Each row is where one point has got to under a steady rotation. How many steps took it there?
The counts run from 0 to 556.
[142 154  94 136 117  86  87  99 149 128 127 177  98 120 165 101  93 111
 117 170  84 129 147 111 113 116  95  95 114 141 110  82  78 132 135 130
 164 138 128 151 126]	304
[137 137 107 158 141 156 137 134  87 128 119 136 116  94 160  95 117 134
 114 143 148 139 148 153 125 134 115 127 131 129 139 157  97  87  45 173
 139 153  78 157 156]	384
[154 128 124 153 156 187 140  78 115  99 127 181 161  99 121 135 120 161
 139 140 127 146 144 137 132 151 131 134 102 124  59 140 138 111  84 126
 180 114  98 153 124]	154
[144 172  94 145 121 108 101  94 145 116 114 172 112 121 165 105  98 116
 122 171  89 151 147  95 110 126  95  92 112 150 108  81  84 132 140 132
 166 141 122 144 122]	303
[148 152 117 125 125  58 108 143 124 139 141 174  96  82 146  87 113 116
 152 171 108 119 170 139 161 105 123 145 142 140 117 142 102 172 114 167
 161 133 117 138 168]	280
[147 104 132 137 109 107 110  91 150 115 116 132 146 138  84 127 112 139
 176 144 132  97 172 172 125 127 129  73 146 114  74 129  97 122 133 147
 129 166 107 157 185]	539
[156 131 131 121 113  87 136 120 128 151 143 120 136 104  97  87 157 125
 179 175 135 156 172 156 160 117 113 102 110 137  90 108 122 154 123 141
 113 127  86 146 196]	256
[159  88 150 136  76 137 129 112 157 148 146 136 171 143  68 119 114 155
 177 116 143  95 152 157 135 152 157 112 138 103  92 115 141 109 111 131
 146 165 119 147 177]	204
[147 137 134 173  97 120 115 131 153 122 143 149 111 103 104 159  96 121
 139 104 130 118 155 169 133 151 145 104 173 148  70 142 104 121 119 166
 167 143 101 124 171]	219
[205 119 122 141  91 100 114 128 192 123 162 128 145 135  88 146  87 145
 128 126 114  84 152 165 142 148 136 108 149 111 106  97 143  99 118 143
 155 143 124 165 131]	201
[135 150  88 111 124 136 120 116 126 143 145 141 176 131 155  72 137 160
 189 153 147 126 126  93 181 112 122 147 158 148 183 120 147 135 103 134
 130 185 107 132 111]	335
[122 130 154 119 122 162 149 136  81 146 153 156 154 100 130 121  93 179
 113 161 129 139 131  98 128 111 139 107  93  77 106 120  84 135  88 181
 129 115 100  89 137]	126
[128 179 103 137 130 124 110  80 130 118 103 178 131 122 158 105 116 117
 135 171  92 166 145  83 125 130 100  91 103 157 105  81  86 140 148 142
 167 137 113 138 132]	302
[208 116 107 140 140  96 110 126 166 128 151 157 151 102 102 116  87 132
 151 138 131  93 152 183 156 135 139 123 138 105  89 164 135 135  92 118
 151 115 118 164 129]	495
[192 139 124 122 105 159 132 143 138  86 184 138 150  61 136 139 126 168
 135 141 123 132 137 136 148 140 101 111 120  90 100  97 129 106  96 160
 132 100 108 136 107]	149
[136 151 121 122 155 161 180 111  98  95 117 174 154 106 126 171 115 179
 115 165 119 148 156  89 156 115 165 106 138 156 105 141 114 147  98 133
 161 129  78 125 122]	112
[134 194 155 164 117 126 132 123 145 139 130 130 130 127 127 118 121 119
 133 111 125 157 147 157 152 157 126  83 143 175  76  82 116 139 138 192
 148 121  73  85 126]	234
[131 171 148 128 103 134 155 113 101 146 114 167 127 113 149  63 125 129
 168 148 114 181 148 130 168 160 135 141 123 172 114 103 129 167 144 140
 173 145  96 108 160]	275
[160 121 143 118 102  82 123 131 136 153 159 113 130 109 111  83 141 123
 172 170 134 137 177 163 160 113 108  99 115 119 100 102 121 159 111 155
 112 125  90 131 191]	255
[135 145 151 160 120 127 109 111 116 169 123 134 151 145 107  82  87 118
 140 134 130 134 143 185 129 155 112 106 102  97  79 110  94 118 127 192
 133 147 108 114 166]	530
[136 149 117 137 145  78 127 101 176 125 116 143 145 159  92 117 160 122
 154 150 109  94 178 145 155 118 145  85 136 173  96  90 145 155 136 151
 143 129  83 145 139]	241
[156 127 160 146  76 175 159 108 145 141 130 129 177 152  93 105 121 166
 164 112 142 128 144 144 144 182 153 115 132 132  93  94 157 110 128 139
 156 160 106 130 158]	206
[115 106 158 142  78 104 116 110 154 155 129 123 110 154 101  99  89 152
 158 135 126 104 166 142 124 121 143  67 146 132  82  95 102 142 128 119
 128 155  93 101 167]	246
[178 122 124 127  93 151 169 144 138  93 138 146 117  87 119 170  80 170
 108 152 112 107 161 112 119 143 163  82 130 120 114 114 105 107  96 100
 156 116  96 144 127]	433
[128 133 140 160 133 105 125 103 108 127 122 146 111 106 130 106 102 132
 155 142 127 160 160 194 142 139 106 115 158 156  67 163 101 142 115 147
 151 171  84 132 182]	556
[128 142 124 122 139 178 168 108  78 103 110 109 166 114 130 103 136 169
 142 168 142 163 148 121 140 124 111  88 104 123 125 116 101 111  93 143
  96 152  67 139 155]	85
[181 140 137 107  99 148 162 165 136 102 162 136 131  75 151 102 117 165
 120 129 104  83 152 134 156 160 156 135 129 108 159  88 153 120  89 140
 152 102 108 126  85]	441
[105 127 155 142 105 120 118 132 138 152 145 126 157 130  97  89 150 147
 191 115 151 101 160 156 165 121 156 105 150 138  97 115 135 146 112 192
 121 138  94  83 167]	230
[134 165 112 130  96 157 122 124 125 161 137 130 142 155 154 116  70 150
 114 143 131 140 110  80 129 137 133  94 140 127 168  80  84  85 128 154
 135 186 109 110 104]	355
[172 183  69 123 122 110 112 115 138 109 152 136 134  94 178  89 131 119
 152 167 113 159 129 126 157 131  63 128 120 145 143 104 125 124 121 139
 141 150 111 165 113]	320
[136 149  84 139 118 152 119  79 135 110 114 171 156 126 147 124 108 152
 173 148 123 158 132  87 144 140 115 117 165 174 122 131 120 121 117  83
 165 182 106 157 128]	327
[130 145 125 111 162 160 178 121  93 108 128 173 159  98 122 164 126 174
 132 172 135 145 157  94 163 111 161 113 135 139 103 161 118 151  87 153
 144 128  79 135 133]	111
[167 133 139 125 101  70 119 146 142 159 164  98 111 102 117  74 126 123
 149 167 118 130 172 169 161 121 102 100 117 122 112  93 121 144 112 160
 113 125  95 126 165]	254
[148 146  82 139 124 154 144 105 131 109 102 137 139 154 146 123  98 141
 100 147 107 111 144 110 112 150 128 106 134 154 160  89 121  76  99 132
 161 182  99 192 110]	371
[141 175 116 139  94 196 155 137 109 103 132 108 142 104 160 134 122 155
 139 131 143 159 129 114 137 159 117 101 144 150 153  98 111  70  99 162
 123 166  79 136 132]	380
[124 114 125 135  90 143  97  97 103 154 144 139 136 109 170  43  87 143
 168 151 133 160 120 116 120 131  78 117 125 109 119 108  86 117 106 119
 129 167 112 122 157]	315
[119 156  89 133 171 116 112 136 101 127 118 136 146 119 133 105 132 125
 130 162 145 109 157 142 144 102 133  98 113 108 166 136  81 123  83 210
 104 155  88 148 151]	66
[132 127 122 131  66 140  94 112 117 142 150 130 124  99 170  66  77 149
 165 154 130 152 127 109 122 129  83 108 140 110 118  98  79 116 123 118
 128 164 115 119 145]	314
[156 168  93 114 128 157 142 128 105 124 120 124 183 109 130  99 135 142
 189 151 162 148 138 133 173 138 129 128 131 130 171 146 116 117 111 152
 115 189 100 160 172]	42
[126 124 131  91 153 141 165 122 111 129 136 160 171 146 123 112 134 202
 127 163 111  75 144  98 155 113 171 128 134 116 151  93 150 141  94 148
 150 129 102 125  89]	120
